The rows below fall into families. The same turns and mirrors carry the whole set onto itself and the rows of a family onto each other. For each named row, which other rows are in its family? Write them in the order they are listed.
These 32 rows form 4 families of 8 rows each.
Z565: [ -2   2   0 -17  -5  23   8  -7  12  -2  -7]
Z418: [ 25   2   8  20  -6  -1   4   0 -16   6   2]
Z119: [ 10   9 -20  -3 -17  -1  -3  -3 -15   9   1]
Z311: [ 23  -4  23  -1  -6  15  -3 -10  11   8   8]
Z881: [  5  -6  -4 -28  -2   3  11   8  -1   7  -3]
Z16: [ 22 -16  17 -10   3  10   7 -11   8   8   7]
Z167: [  9 -16  22  -9  10   6  -6  -6   3  -4  -5]
Z878: [ 23 -12 -17   3  -7  23  -1  -9  -5   3   4]
Z524: [  3  11  19  -6 -13  -5  17 -10  -4  -2  -1]
Z276: [ 15  -9  -2   5   7  -4  -8   3  10   3 -20]
Z417: [ 22  -7  12  19   1   0   0  -8 -16  -8   6]
Z290: [ -5 -10  -8 -22  -8   7   7  -3   3   4 -12]
Z462: [  7   1   4 -11  -5  14   7   3 -17  -1  22]
Z713: [ 16  -1   7  17  -6   1 -20 -16 -10  -2  -2]
Z423: [  6   6  15 -11  -9 -18   3   5   2  -1   0]
Z451: [ 19   0  -4   8   4  -2   3 -18  12   1 -17]
Z806: [ 13 -19  18 -12  -5  10 -11  -4  10  -2   3]
Z134: [ 10 -14   9 -11 -19   9  -2  -5 -20  -8  12]
Z240: [ 13 -21  -8  -5  -4  16  -5 -16  -9  16  -8]
Z646: [  7 -17 -11   4  -2  21 -15  -8 -10   9  -4]
Z390: [ 11   6  -6  -1  11  -5  -8  -3   9  13 -17]
Z526: [ -1  -2   6 -13 -19   8  -5  -6 -17   5  16]
Z880: [  0   7 -14   4  -7  -7   0   0 -19  10  -7]
Z949: [ 3 13 17 -5  7 -8 12 -6  0 -4  2]
Z115: [  3   7 -11 -21  -1  13  10  -7  11   6  -1]
Z227: [  4  16 -17   7  -4   3   4  -3 -13  -9  -1]
Z166: [  1   8 -13   4  -4   7  15   3 -15  -3 -13]
Z382: [ 21  -7 -11   8   2  27  -5   2  -1   7  -5]
Z661: [  7  13  11  -7  -4 -11  -6   8  -3 -11   4]
Z490: [ 22   2   2   5  -5  -2   6  -1  16  -5 -18]
Z873: [ 17  -1  12  16  -3  -4 -19   0 -12   4   7]
Z649: [  2   2   8  -3  -6  24   6  -5 -21  10  13]

The rest of the family of Z390: Z119, Z881, Z167, Z713, Z134, Z240, Z661
The rest of the family of Z880: Z276, Z290, Z423, Z806, Z646, Z526, Z873

The rows below fall into families. The same turns and mirrors carry the whole set onto itself and the rows of a family onto each other. For each named row, which other rows are in its family? Write them in the order they are listed.
These 32 rows form 8 families of 4 rows each.
Z492: [ -1 -30   2   8  -1   4  23 -18  -9   0 -14 -10  -5  19  -4  -3  -2   1
  -3 -11  -1   5]
Z439: [ -2 -34   1   4  -6  -2   9  -6  -4  14   1  -8  27  18  12   3   2  -5
  -9 -14  11  23]
Z61: [  1 -33  -4 -12   0  -7  10  19  -4  27   3 -21  32  -3   9   2  11   1
 -13   5  23   6]
Z872: [-21 -40 -13   3   7  -2   3  16 -11  22  -6 -25  19 -11   9  -6  13  -7
  -4   4 -14 -16]
Z420: [ -1 -28   9  22  -5  -7  11 -21  12  -1  -8 -10  18  11   9   3 -10 -22
 -16  -7  -4  -5]
Z212: [ -5 -32   1  -7   2 -14   6  26   1  33 -21 -12  10  -6   9   3   8  -6
  -2   1  -4  -9]
Z891: [-24 -45  -6  19   5  -9  -2  -2 -12  13 -10 -22  20   8  -2   7   3  -2
   1  -8  -8  -9]
Z133: [  1 -29  -1 -12  26  -6  11  15 -12  18   1 -21   7   8  15  20   0 -21
 -15  12  -2  -1]
Z304: [ 10 -19  11   6   0  -9  20 -13   9   0 -14 -28  14 -10  13   2   0 -17
 -14  19   6 -28]
Z319: [ -5 -17  12   2  19   8  24  -8  -6  12  -8 -22  10  14  -8   6 -11 -25
 -29  -4  11  -6]
Z481: [  3 -15  10  -4   3   7  27   6   0  22 -18 -12   2 -11  11 -15  19 -16
  -3   7  -6 -14]
Z751: [ -2 -33  -5  17   2  -9  -2   9  12  17  14  -9  33   7   4   6   5 -15
 -15  -4  -3   9]
Z986: [ -7 -40 -12   0   3  -4   7  13  -6  20  -2 -12  11  15 -12   2   3   9
  -8 -12   1  12]
Z956: [  9 -22  15   5  -5  17  13 -16   0  -4   6 -29   4  12   7   5   4 -10
 -19  17  12 -15]
Z816: [  5 -15   5 -18  22   8  20   1  -8  11 -10 -32   9   5  10   3  -3 -24
 -24   9  -2  -8]
Z405: [  3 -25   2  -6   2   3  35  -6 -11   5 -16 -18 -12  -6   6  -8   8  -2
  -6  13   5 -19]
Z900: [ -4 -32  10  11   5 -14   3   5   1  23 -18 -12  15  16 -11  14   5   2
   6 -10   5   4]
Z94: [  1 -27  13   5 -10   0  28 -23  -7   2 -14 -10   9   7  24   0  -2 -13
  -9  -2  15   0]
Z79: [ -8 -42  -2  -1  -9   2  -7  20   5  20  11 -16  12   8  12  10  -5  -9
 -30   6   5  -6]
Z804: [ -8 -40 -12  -2  -8 -13  18  15   5  19   9 -14  15 -22   9   2  10  -3
 -17  16   0 -18]
Z640: [-16 -31   6  24   7   5  16 -21 -13   2 -12 -29  14   5  -7  -2  10  -5
   2  -2  -1 -18]
Z837: [  5 -27   1   2  -7   2  31 -17   1  -3   4 -19   6 -15  13  -3  15  -8
  -7  19  -5 -18]
Z356: [  4 -28   4  -5  -4  15  11  12   1  13  16 -22   5  -5  19   0  11 -14
 -26  23   6 -17]
Z905: [-13 -25  -1   7   8  11  20  -4 -12  11  -8 -31  14 -14   4 -15  20 -10
  -4  10  -8 -25]
Z555: [ -3 -37  10   9 -10   4  -4  -9   4   3   1 -23  11  24   1  16 -13  -4
 -23   0  11  -4]
Z812: [  4 -26   8 -10  -5  -6  29   1  -8  15 -13 -22  14 -14  21  -2   7  -7
 -13  17  27 -18]
Z638: [-11 -45 -10   6 -11 -14   3   3  10  14   4 -17  28   2 -10   8  -4   7
 -17  -7   0   0]
Z834: [  2 -31   2  10 -10  -1  16 -30   6  -8  -1 -23  19   9  -5   4   1   2
  -6  -3  -5   0]
Z785: [ 10 -25  -2   0   8 -11   7  17  10  18   7 -27  29 -13   8   5  15 -10
 -13  22   6 -15]
Z484: [ -9 -30   5   8  22  -6  15   7 -10  19   4 -12   9  17  -2  23  -8 -21
 -20  -1  12   1]
Z982: [  4 -15  20  15   5   7  24 -15  -1  12 -15 -13   8  11  -8  -3  15  -8
   5  -5   4  -2]
Z784: [ -2 -34 -12 -13   6  -5  19  25  -8  25  -5 -19   2  -9  -1  -4  12   6
 -10  12   8 -11]

The rest of the family of Z94: Z439, Z61, Z812
The rest of the family of Z640: Z872, Z891, Z905
The rest of the family of Z319: Z133, Z816, Z484
The rest of the family of Z785: Z420, Z304, Z751
The rest of the family of Z356: Z956, Z79, Z555

